Each named turn below is shown by a few rows before and after it. Which turns, in which order, take the first row of each later pair to the second? The first pair is answered.
serop:
0.23, 1.23, 0.52, -1.49, -4.43, 4.07, 0.76, 0.28, 2.57, 2.92, 0.02 -> 0.71, -1.56, 0.42, 0.49, -3.10, 2.15, 2.80, 0.04, 1.92, 4.17, 1.80
-0.73, 0.99, -1.98, -3.51, 0.65, -3.18, -4.89, 1.41, 1.41, -0.73, 2.00 -> 0.45, 1.86, -2.40, -3.12, -0.41, -1.63, -5.79, 0.69, 1.14, 2.03, 1.17
-1.83, -0.06, -1.38, -2.29, -1.87, -1.85, -3.51, -2.51, 2.33, 2.59, 4.04 -> -1.83, -0.61, -1.44, -1.50, -1.92, -2.26, -3.14, -2.18, 2.41, 2.67, 4.36
-0.33, -0.67, -0.90, -1.17, -0.97, 1.60, -2.82, -3.24, 1.30, 0.31, -0.94 -> 0.56, -2.15, -0.71, 0.29, -0.63, 1.00, -1.91, -3.35, 1.11, 1.68, -0.01
pego:
1.06, 2.24, -2.85, -2.02, 0.07, -1.14, -5.81, -0.15, -0.54, 3.61, 1.57 -> -1.03, 3.92, -1.26, -1.84, 2.34, -2.89, -2.86, 3.28, -1.68, -3.19, -0.65
-0.07, -3.96, 0.51, 0.94, -0.86, 2.04, 2.79, -2.95, 0.30, 1.06, 1.08 -> 1.01, -3.04, -2.03, 0.96, 1.36, -0.34, -0.72, -4.55, 1.03, -0.15, -0.03
-0.19, 0.27, -2.83, -3.42, -3.15, 0.31, -4.88, 1.27, 2.58, -0.81, 1.17 -> -1.15, 0.90, -2.07, -3.38, -2.59, -0.16, -3.06, 3.05, 1.84, -3.91, 0.22
bok:
-1.76, -2.08, 0.67, -0.11, 0.23, 0.28, 1.95, 1.53, -1.22, -2.64, -0.61 -> -1.03, -2.42, -0.14, 0.41, 0.84, 0.55, 1.11, -0.74, -1.13, -2.72, -2.65
0.48, -0.79, 1.86, 2.76, 0.41, -0.40, 2.11, 0.74, -2.02, -0.83, -1.80 -> -0.29, -1.44, -0.35, 0.81, 0.78, -0.27, -1.50, -3.14, 0.21, -1.18, -2.21
-0.39, 2.49, -0.68, 3.33, 2.28, -1.41, -0.14, 3.86, -2.97, -1.93, -3.32 -> -0.31, 1.63, -3.25, 2.06, 2.94, -1.30, -4.22, -0.88, -1.29, -2.24, -3.52

(2 to 4 turns a pair)
-0.85, 1.42, 1.03, 1.71, 1.01, 0.63, 2.04, 0.55, -1.71, -3.36, -4.46 -> -1.23, -2.22, 2.05, 2.13, -1.04, 1.68, 4.35, 0.00, -1.60, 1.36, -1.26	pego, serop
0.94, 3.85, -1.87, -0.20, 0.21, -1.15, -0.20, 3.05, -1.39, 2.03, -0.03 -> 1.29, 1.45, -3.67, 0.50, 0.95, -0.21, -2.44, -1.89, -1.41, 1.47, -2.65	bok, pego, serop, bok
0.11, 3.30, -1.70, 0.29, 0.30, 3.30, -4.70, -1.71, -0.97, 2.41, -1.45 -> 1.10, 3.52, -1.67, 2.69, 0.90, 2.22, -2.93, -1.28, -2.69, 2.54, -2.12	pego, serop
0.18, -0.10, -1.66, 1.16, 2.66, -1.98, -2.80, -0.59, 1.63, -1.93, 0.26 -> 0.98, -0.90, -2.02, 2.21, 2.92, -1.80, -2.03, -0.99, 1.15, -0.35, 0.55	serop, serop, serop, serop
2.06, 2.07, -0.09, 1.87, -0.99, -0.64, 0.41, 2.40, -1.87, 3.69, 0.29 -> -1.91, -0.09, 1.06, -0.82, -1.43, -0.88, 1.98, 4.01, 0.03, -0.52, 2.80	serop, serop, pego, serop
-1.36, -0.81, 0.45, 2.31, -1.40, 3.29, 3.25, -1.22, -1.07, 1.78, -2.71 -> -2.00, 0.08, -1.29, 1.00, 1.36, 0.66, 0.44, -2.28, 0.14, -3.84, -3.65	bok, pego, serop, pego
-0.64, 2.51, 1.61, -0.22, -0.99, 3.49, 0.17, 0.00, -1.17, -3.82, -4.07 -> 2.01, -1.52, -2.32, 2.76, 2.91, -1.62, -1.10, -3.38, -0.93, 0.28, -2.27	bok, serop, serop, pego
-2.13, -0.79, 2.75, -0.38, -3.40, 0.40, 2.34, 0.50, 0.48, 2.58, 1.38 -> -1.97, -3.34, 1.02, 0.64, -1.29, -0.70, 1.12, -4.24, 0.88, 1.46, 0.18	bok, bok, serop
0.61, -2.48, -1.40, 1.32, 1.90, -4.94, 0.08, 0.65, 0.37, 0.60, 2.47 -> -0.08, -2.25, 0.19, 2.07, 1.34, -4.41, 2.41, 2.15, -0.54, -0.01, 1.86	bok, pego
1.30, 1.41, 3.28, 2.22, 0.90, 3.74, 2.71, 2.42, -0.18, 3.43, 2.95 -> -0.05, 1.29, -1.60, -1.35, 3.70, 0.42, -5.00, -1.68, 3.32, -0.34, 3.22	bok, pego, bok
0.26, 1.90, 0.67, -3.53, -1.61, 3.66, -1.24, 1.80, 0.58, -4.55, -2.08 -> 2.25, 0.55, -1.57, -4.16, -1.28, -0.71, -2.90, 3.52, 2.07, 0.66, 3.41	pego, serop, pego, bok
-0.59, -2.09, -2.11, -2.12, -1.11, -1.69, -3.12, -1.04, 2.07, -0.60, 1.05 -> -1.25, -0.83, 0.82, 0.30, -0.53, -1.70, 1.95, 2.93, -0.62, -4.01, -0.83	pego, bok
0.94, 0.31, 0.79, 2.62, 2.89, -2.37, 2.92, -0.29, -1.55, -0.27, -0.77 -> -1.15, -0.30, 1.38, 1.61, 2.45, -1.86, 2.86, -0.42, -0.60, -3.65, -1.13	bok, pego
-0.54, -2.18, -1.40, 0.31, 3.14, -0.85, 0.09, -3.84, 1.35, -5.69, -2.99 -> -1.11, -4.64, 0.96, -1.50, -2.63, 3.68, 1.88, -2.79, 2.79, 1.19, 2.24	pego, pego, bok
1.48, -1.83, 0.71, 2.13, -0.30, 0.46, 3.08, 0.07, -0.16, 5.29, 3.61 -> 1.91, 0.43, -1.29, 2.27, 2.88, -3.97, 1.34, 1.99, -0.10, 3.40, 3.94	pego, bok, bok
-0.67, -4.69, -2.04, -1.36, -0.98, 2.25, -0.86, -4.62, 1.14, 4.18, 1.42 -> 0.73, -4.12, -1.14, 2.09, -0.25, 2.60, 2.14, -4.01, -1.42, 4.43, -1.16	bok, bok, bok
1.31, 2.19, 0.03, -2.30, 0.06, 0.54, -2.02, 0.62, 0.39, -0.89, 0.31 -> 1.15, -0.13, 1.00, 0.20, 1.28, -1.38, 1.58, 2.30, -0.88, -1.63, 0.77	serop, serop, pego, pego
-0.63, 3.20, 1.18, -2.67, -1.74, 3.00, -0.45, 3.71, 0.25, 0.54, 1.64 -> 1.33, 2.79, -1.65, 0.08, 2.25, -2.78, -0.64, 4.21, -0.57, 1.09, 2.02	pego, serop, pego, bok
2.93, 2.86, -0.94, 0.84, 3.34, 0.22, -1.98, 0.69, 0.05, 1.22, 0.18 -> 1.07, 0.68, 1.61, 1.63, 2.76, 1.25, 2.35, 1.16, -1.08, -2.12, -0.94	serop, pego, bok, pego
-1.25, -2.50, 0.68, 0.54, 1.12, -1.69, 3.12, 0.54, -0.84, -3.64, 0.10 -> -0.21, 0.90, 0.43, -0.09, -1.25, 2.66, 0.08, -1.68, -1.84, -2.21, -3.70	bok, serop, serop, pego
-1.12, -1.19, -1.25, -1.66, -1.73, -0.71, -2.80, 0.53, 2.27, 1.99, 2.97 -> -0.29, -0.34, -2.85, 0.77, 1.57, -2.01, -3.54, -2.31, 1.00, -1.37, -1.36	pego, bok, bok, bok
2.53, -0.10, -2.93, -1.83, 1.38, -0.20, -1.08, -3.74, -0.84, 1.95, -0.68 -> 3.75, 1.76, -2.45, -1.15, 0.48, 0.47, -0.61, -2.24, -1.24, 2.31, -1.27	pego, bok, serop, serop
0.31, -1.99, -0.74, -1.45, 1.80, -1.84, -1.37, -0.41, 2.33, -0.73, 0.49 -> 0.47, -2.83, 1.80, -0.43, 0.19, 1.01, 2.41, 0.14, 0.96, 1.58, 0.57	pego, bok, pego
-1.59, 0.55, -1.65, -0.13, -0.54, 2.39, -2.74, 0.52, -1.58, -5.05, 0.28 -> -1.37, 0.79, -0.16, 1.40, -0.28, 2.68, -0.66, 1.68, -3.20, -5.16, -0.67	bok, bok
2.22, -1.12, -1.96, 4.05, 2.84, -4.76, 0.80, 1.18, -1.56, -0.73, 0.20 -> -0.14, -1.83, 2.50, 2.01, -3.65, 2.51, 3.45, 2.49, -1.22, 2.28, 1.93	pego, serop, pego
-1.47, -1.02, -0.66, -0.44, 1.74, -4.64, -0.27, 3.11, 1.81, -5.90, 0.69 -> 1.20, -0.08, 3.71, 1.91, -4.42, 3.83, 3.67, 2.62, -1.08, 1.86, -1.46	bok, serop, pego, serop
-1.79, -3.28, 1.10, 0.25, -0.86, 1.14, 3.86, 1.39, 0.64, -0.72, 3.84 -> -2.27, -4.20, 1.00, -0.38, -0.93, 2.30, 2.74, -1.39, 0.85, -1.81, 1.98	bok, serop, pego, serop
-0.68, 0.08, 4.45, 3.02, 0.30, -2.94, 7.20, 6.87, -0.91, -0.75, 4.23 -> -0.96, -6.38, 1.23, 4.05, 2.56, -5.30, 5.68, -0.05, 0.97, -0.68, 5.04	pego, bok, serop
-0.50, 1.08, 0.47, -2.26, -2.07, 1.84, -0.44, 2.06, 1.03, -0.39, 1.13 -> 1.91, 0.55, -0.43, 0.29, -1.34, 2.77, -0.93, -1.24, -0.09, 2.17, -1.27	serop, bok, bok
-0.18, -4.20, -0.64, 0.42, -0.81, 0.31, -0.89, -3.27, 1.46, 4.36, 1.00 -> 0.29, -2.92, 1.80, 1.81, -1.27, 0.56, 2.89, 1.43, -0.66, 4.77, 1.27	bok, bok
-0.73, 3.36, 2.26, -0.76, -2.57, 4.05, 0.19, 1.58, -1.19, 0.55, -1.83 -> -1.10, 2.70, 0.66, -1.78, -2.50, 3.85, -2.91, -1.16, 0.08, 0.21, -1.35	bok, bok
